In the data rows, 128 means zero.
Some points, each followed by its number:
[138, 143, 127, 95, 134, 99, 138, 94, 160, 120, 110, 148, 109, 216, 67, 99, 124, 175, 163, 70, 153, 95, 137, 72, 101, 123, 170, 140, 169, 126, 142, 112, 174, 99, 158, 76, 188, 136, 129, 167, 52, 151, 168, 106, 68, 128, 161, 142, 139] 0
[119, 147, 126, 149, 140, 105, 155, 77, 215, 186, 132, 165, 119, 89, 146, 119, 205, 188, 146, 133, 144, 133, 120, 122, 48, 147, 217, 156, 152, 138, 68, 110, 69, 118, 161, 133, 108, 183, 204, 119, 164, 126, 49, 161, 202, 71, 108, 94, 167] 1
[117, 121, 133, 127, 114, 157, 69, 129, 116, 132, 104, 103, 164, 154, 94, 101, 122, 100, 102, 102, 117, 123, 215, 154, 130, 99, 101, 51, 134, 101, 134, 202, 128, 126, 150, 116, 133, 74, 61, 94, 174, 118, 172, 129, 110, 136, 93, 86, 133] 2
[166, 146, 164, 178, 127, 183, 127, 84, 170, 64, 126, 155, 166, 132, 160, 65, 83, 94, 162, 131, 117, 97, 93, 75, 133, 140, 90, 161, 129, 83, 103, 149, 163, 113, 151, 83, 66, 167, 91, 142, 128, 168, 136, 126, 89, 174, 166, 87, 98] 3
[143, 119, 79, 94, 99, 141, 118, 130, 111, 139, 99, 115, 117, 103, 144, 119, 128, 95, 83, 96, 139, 155, 107, 136, 177, 108, 152, 131, 151, 129, 90, 172, 131, 137, 149, 165, 180, 88, 140, 139, 114, 129, 121, 109, 117, 115, 137, 121, 161] 4
[111, 122, 111, 129, 127, 152, 113, 123, 103, 157, 110, 146, 171, 112, 138, 135, 122, 134, 137, 133, 122, 97, 144, 95, 100, 164, 153, 128, 123, 171, 92, 94, 138, 158, 120, 115, 116, 109, 179, 86, 165, 116, 139, 133, 88, 118, 141, 205, 114] 5
[120, 53, 109, 101, 103, 134, 103, 69, 121, 219, 134, 104, 76, 105, 117, 193, 170, 146, 35, 126, 91, 150, 163, 133, 117, 195, 177, 106, 192, 165, 141, 188, 134, 99, 72, 223, 187, 105, 192, 151, 150, 71, 112, 146, 100, 75, 111, 199, 89] 6
[118, 170, 95, 132, 120, 139, 177, 114, 77, 107, 163, 194, 136, 127, 138, 115, 102, 86, 169, 123, 128, 75, 135, 103, 111, 154, 74, 98, 84, 122, 98, 120, 127, 152, 101, 97, 141, 145, 172, 80, 96, 175, 125, 69, 84, 220, 144, 169, 145] 7
[132, 134, 146, 132, 169, 134, 115, 135, 118, 150, 124, 98, 126, 88, 148, 114, 128, 186, 130, 142, 142, 116, 110, 100, 122, 162, 88, 157, 144, 111, 128, 173, 111, 106, 146, 181, 77, 165, 79, 129, 141, 159, 154, 154, 114, 107, 138, 138, 79] 8
[140, 191, 153, 152, 153, 85, 107, 128, 125, 137, 120, 95, 174, 120, 108, 152, 178, 107, 140, 151, 134, 106, 124, 165, 82, 125, 156, 108, 87, 150, 118, 78, 104, 108, 85, 154, 121, 136, 193, 97, 115, 86, 78, 133, 150, 83, 121, 82, 182] 9
[116, 133, 118, 119, 82, 104, 152, 105, 160, 37, 156, 161, 102, 86, 176, 70, 91, 108, 158, 117, 132, 152, 90, 93, 77, 171, 81, 153, 156, 126, 109, 141, 117, 113, 141, 53, 106, 111, 134, 136, 133, 153, 147, 168, 78, 133, 97, 109, 139] 10
[113, 182, 99, 138, 152, 165, 122, 102, 86, 118, 144, 144, 131, 102, 110, 119, 112, 172, 156, 114, 161, 114, 143, 112, 97, 194, 92, 146, 107, 155, 87, 78, 171, 123, 101, 130, 141, 148, 145, 124, 84, 152, 178, 147, 124, 156, 143, 172, 115] 11
[187, 96, 100, 114, 140, 173, 117, 119, 122, 197, 83, 181, 144, 111, 70, 99, 135, 148, 146, 172, 122, 115, 179, 185, 138, 72, 140, 80, 145, 94, 151, 100, 116, 160, 117, 165, 189, 82, 157, 134, 199, 100, 109, 120, 173, 112, 96, 122, 186] 12
[125, 127, 140, 107, 132, 124, 128, 146, 119, 143, 108, 123, 100, 161, 138, 131, 104, 90, 151, 97, 167, 138, 88, 98, 196, 77, 135, 189, 138, 96, 161, 143, 120, 135, 179, 111, 115, 108, 61, 141, 140, 156, 159, 83, 154, 87, 142, 58, 120] 13
[108, 127, 173, 97, 114, 149, 131, 129, 114, 73, 156, 147, 181, 48, 152, 126, 158, 136, 116, 153, 85, 112, 131, 125, 108, 61, 148, 110, 93, 69, 111, 130, 116, 149, 119, 166, 86, 96, 142, 64, 193, 119, 120, 140, 115, 99, 128, 175, 146] 14
[109, 117, 175, 129, 101, 129, 148, 143, 107, 75, 176, 142, 166, 106, 175, 161, 138, 116, 118, 120, 167, 46, 120, 150, 102, 108, 168, 102, 106, 139, 168, 154, 140, 100, 128, 132, 87, 158, 116, 32, 115, 110, 60, 99, 156, 114, 117, 104, 140] 15
[141, 94, 148, 103, 119, 115, 115, 117, 107, 129, 115, 75, 98, 155, 99, 121, 128, 150, 104, 83, 160, 147, 132, 131, 215, 90, 129, 181, 124, 67, 179, 138, 82, 126, 192, 113, 132, 108, 10, 163, 85, 149, 174, 94, 140, 90, 151, 102, 120] 16
[122, 123, 136, 142, 149, 151, 149, 148, 166, 86, 133, 115, 120, 113, 133, 183, 114, 126, 149, 151, 125, 202, 155, 156, 185, 112, 107, 101, 145, 128, 106, 58, 111, 133, 105, 211, 136, 112, 107, 111, 130, 109, 148, 116, 155, 142, 84, 146, 176] 17
[122, 98, 113, 100, 102, 186, 189, 136, 136, 121, 137, 142, 115, 152, 114, 154, 100, 63, 110, 148, 73, 126, 123, 159, 136, 78, 122, 104, 141, 143, 136, 96, 146, 141, 150, 110, 143, 139, 64, 97, 97, 117, 121, 166, 135, 147, 122, 125, 115] 18
[127, 141, 107, 107, 82, 128, 94, 92, 80, 129, 141, 96, 171, 126, 164, 116, 158, 168, 104, 100, 159, 135, 145, 175, 100, 148, 171, 98, 129, 86, 95, 154, 155, 128, 124, 133, 106, 94, 169, 133, 98, 104, 140, 144, 56, 112, 216, 148, 177] 19
New points follow, each followed by the numbers of its two nearest points above, nearest first.
[90, 148, 143, 159, 168, 125, 96, 111, 135, 147, 122, 164, 176, 121, 170, 143, 169, 154, 161, 138, 130, 113, 171, 146, 96, 118, 143, 140, 112, 159, 123, 106, 88, 139, 116, 152, 101, 151, 210, 62, 130, 77, 63, 119, 177, 67, 129, 63, 195] 9 1
[130, 109, 72, 122, 145, 142, 121, 134, 150, 114, 135, 155, 123, 204, 66, 128, 155, 128, 156, 69, 137, 126, 97, 127, 96, 148, 159, 145, 167, 151, 137, 103, 164, 112, 122, 93, 172, 129, 142, 186, 60, 128, 172, 96, 129, 114, 154, 165, 128] 0 11
[173, 110, 145, 160, 136, 88, 100, 126, 176, 141, 107, 139, 79, 131, 73, 144, 107, 88, 182, 161, 147, 185, 83, 74, 102, 132, 131, 120, 192, 132, 129, 149, 135, 153, 130, 97, 73, 129, 181, 176, 132, 136, 107, 139, 103, 149, 167, 179, 123] 5 10
[171, 154, 138, 159, 119, 166, 110, 90, 132, 79, 103, 134, 128, 126, 114, 90, 89, 108, 192, 109, 156, 78, 78, 100, 67, 101, 57, 134, 139, 76, 97, 184, 142, 101, 72, 39, 74, 151, 72, 142, 165, 171, 168, 138, 115, 179, 122, 76, 120] 3 10
[118, 183, 144, 139, 176, 121, 128, 144, 144, 97, 136, 133, 194, 128, 143, 114, 166, 130, 165, 147, 109, 122, 150, 131, 123, 147, 130, 114, 49, 172, 120, 127, 88, 131, 98, 156, 137, 164, 187, 84, 140, 56, 97, 153, 167, 83, 82, 87, 164] 9 15
[101, 80, 150, 101, 142, 139, 115, 77, 127, 180, 124, 140, 102, 65, 117, 172, 155, 182, 83, 98, 80, 189, 121, 151, 111, 180, 149, 121, 190, 122, 141, 146, 140, 112, 108, 185, 148, 91, 197, 160, 181, 44, 131, 163, 90, 109, 137, 174, 106] 6 5
[158, 128, 143, 137, 118, 137, 179, 154, 109, 166, 141, 156, 136, 134, 124, 154, 163, 54, 113, 169, 102, 122, 122, 118, 94, 105, 100, 117, 99, 108, 144, 109, 162, 125, 103, 80, 145, 133, 59, 85, 115, 113, 108, 141, 136, 126, 126, 127, 63] 18 15
[127, 107, 139, 122, 100, 137, 183, 133, 152, 144, 131, 135, 101, 147, 102, 142, 87, 81, 137, 136, 88, 101, 147, 117, 150, 130, 136, 109, 98, 118, 152, 132, 161, 120, 84, 112, 148, 156, 82, 122, 116, 103, 149, 171, 134, 140, 105, 140, 119] 18 17
[128, 158, 187, 142, 107, 149, 182, 161, 163, 80, 178, 94, 166, 75, 152, 106, 121, 88, 114, 114, 107, 141, 138, 151, 121, 32, 122, 138, 107, 75, 101, 138, 124, 124, 151, 138, 110, 108, 126, 116, 106, 98, 167, 126, 165, 153, 127, 109, 158] 14 18
[137, 120, 143, 134, 128, 156, 187, 112, 141, 156, 100, 143, 115, 161, 137, 174, 90, 71, 133, 162, 92, 116, 156, 144, 131, 116, 116, 118, 126, 118, 181, 105, 187, 131, 102, 113, 154, 142, 123, 102, 125, 105, 145, 120, 122, 117, 132, 159, 47] 18 5
